A single turn carries every row of the set below to another of its rows. Some are shown first; where does it send the rows asked next?
Z_395: [-19  37  -2  12   2  20 -33  -9 -36  36  -4 -27  15  10]
Z_109: [-21  33   8   0  -3  19 -26 -22 -27  47  -2 -18  15  10]
Z_309: [ -6  28  30  14   2 -43 -21   1 -29  11  29 -31  36 -19]
Z_255: [  0  13  -3  17 -42  -4 -45 -30  13  12 -52 -10  16  -5]
Z_782: [-32  -1  21  20 -27 -25 -16   4  31  -1  -7 -27  27 -25]
Z_863: [  1   5  27  10   2 -47 -25  -4 -49   8  15 -42  29 -14]
Z_504: [ 35   2  37  30 -12 -25 -11 -35   6 -17 -22  19   6 -13]
Z_260: [  6  11  18  41   8 -24 -48 -47 -48  23  16   3  20   2]
Z_174: [ -1   5  20  30  14  -5 -21 -52 -48  14  16  13  31   2]
Z_379: [-13   3  41  18 -35 -28  -7  14  26   5 -31 -21  20  -2]
Z_76: [-14  24  28  -4   3 -21   5  -1 -29   8  21 -30  42 -17]
Z_752: [ 14  28  16  23   3 -12 -15 -52 -43   7   8  15  43  -3]
Z_899: [  3   7  14  43 -25 -29 -26 -38  17 -17 -15  17  39 -21]
Z_988: [  5  -3  25  30 -37  -6 -33 -24   8  20 -54   1   5  17]
Z_39: [-13  24  17  15  10 -18  -3   6 -38  -4  19 -30  40 -14]
Z_474: [-13 -20  41  18 -31 -27 -14   9  12   7 -38 -28   9   2]
Z_791: [ -8 -35  18  48 -15 -27 -34 -42  -2 -12 -17   6  20 -13]
Z_864: [ 18   2  22  10 -21   4 -28 -24   7  17 -50  -6 -21   3]
Z_877: [ -3 -25  48  52 -17 -31 -16 -22  10  -4 -16  14  18   1]
Z_796: [ 14  -8  42  45 -29 -36 -13 -23   9 -14 -32  13  29  -1]
Z_952: [-16  36  11  11  -7  -6 -49 -11 -25  51   5 -31   8   7]
Z_531: [ 19  38  15  35  -2 -28 -41 -44 -38  17  10   8  33  -1]
Z_186: [-11  -1  25  -9   3 -23  -2  -6 -48   5   8 -38  34 -12]
Z_528: [  2  15   8  42  16   0 -28 -40 -52   7   8   5  30   4]
Z_199: [ 10 -16  43  42   2 -18 -13 -34  12  -6  -7  19  -5 -10]
Z_298: [  5  11  39   6 -16 -23   3  11  25  -8 -18 -20   2 -22]
Z_443: [-12 -24  15  10 -32 -33 -23  -3   3 -10 -34 -39  22 -22]
Z_538: [ 11  34   4  39  11  -3 -23 -38 -48   1   5  10  39   1]
Z_577: [ -9   9  16  13  11 -19  -8   2 -53  -5   9 -37  36 -12]
Z_658: [  1 -22  40   5  -9 -24  -6   6   8  -2 -20 -30 -11 -15]
Z_327: [  0  35   2 -10 -13  11 -28 -27 -40  39 -20 -23  17   9]
Z_914: [ -4  39  -6   4  -5  14 -33 -10 -44  27 -16 -29  18   8]
Z_648: [-30  -6   7  33 -26   7 -47 -28  22  27 -27  -6   2  -1]
Z_708: [  5  40   5  -1 -15 -12 -50 -16 -38  42 -13 -36  13   5]
Z_261: [  0  16  28  19 -15   9 -26 -17  28  26 -27   4 -18   2]
Z_928: [-11   7  31  38 -32  -3 -30 -21  25  25 -38   9   5  17]

Z_260 -> Z_863
Z_899 -> Z_782
Now these:
Z_298 -> Z_261
Z_577 -> Z_914
Z_379 -> Z_928
Z_76 -> Z_109

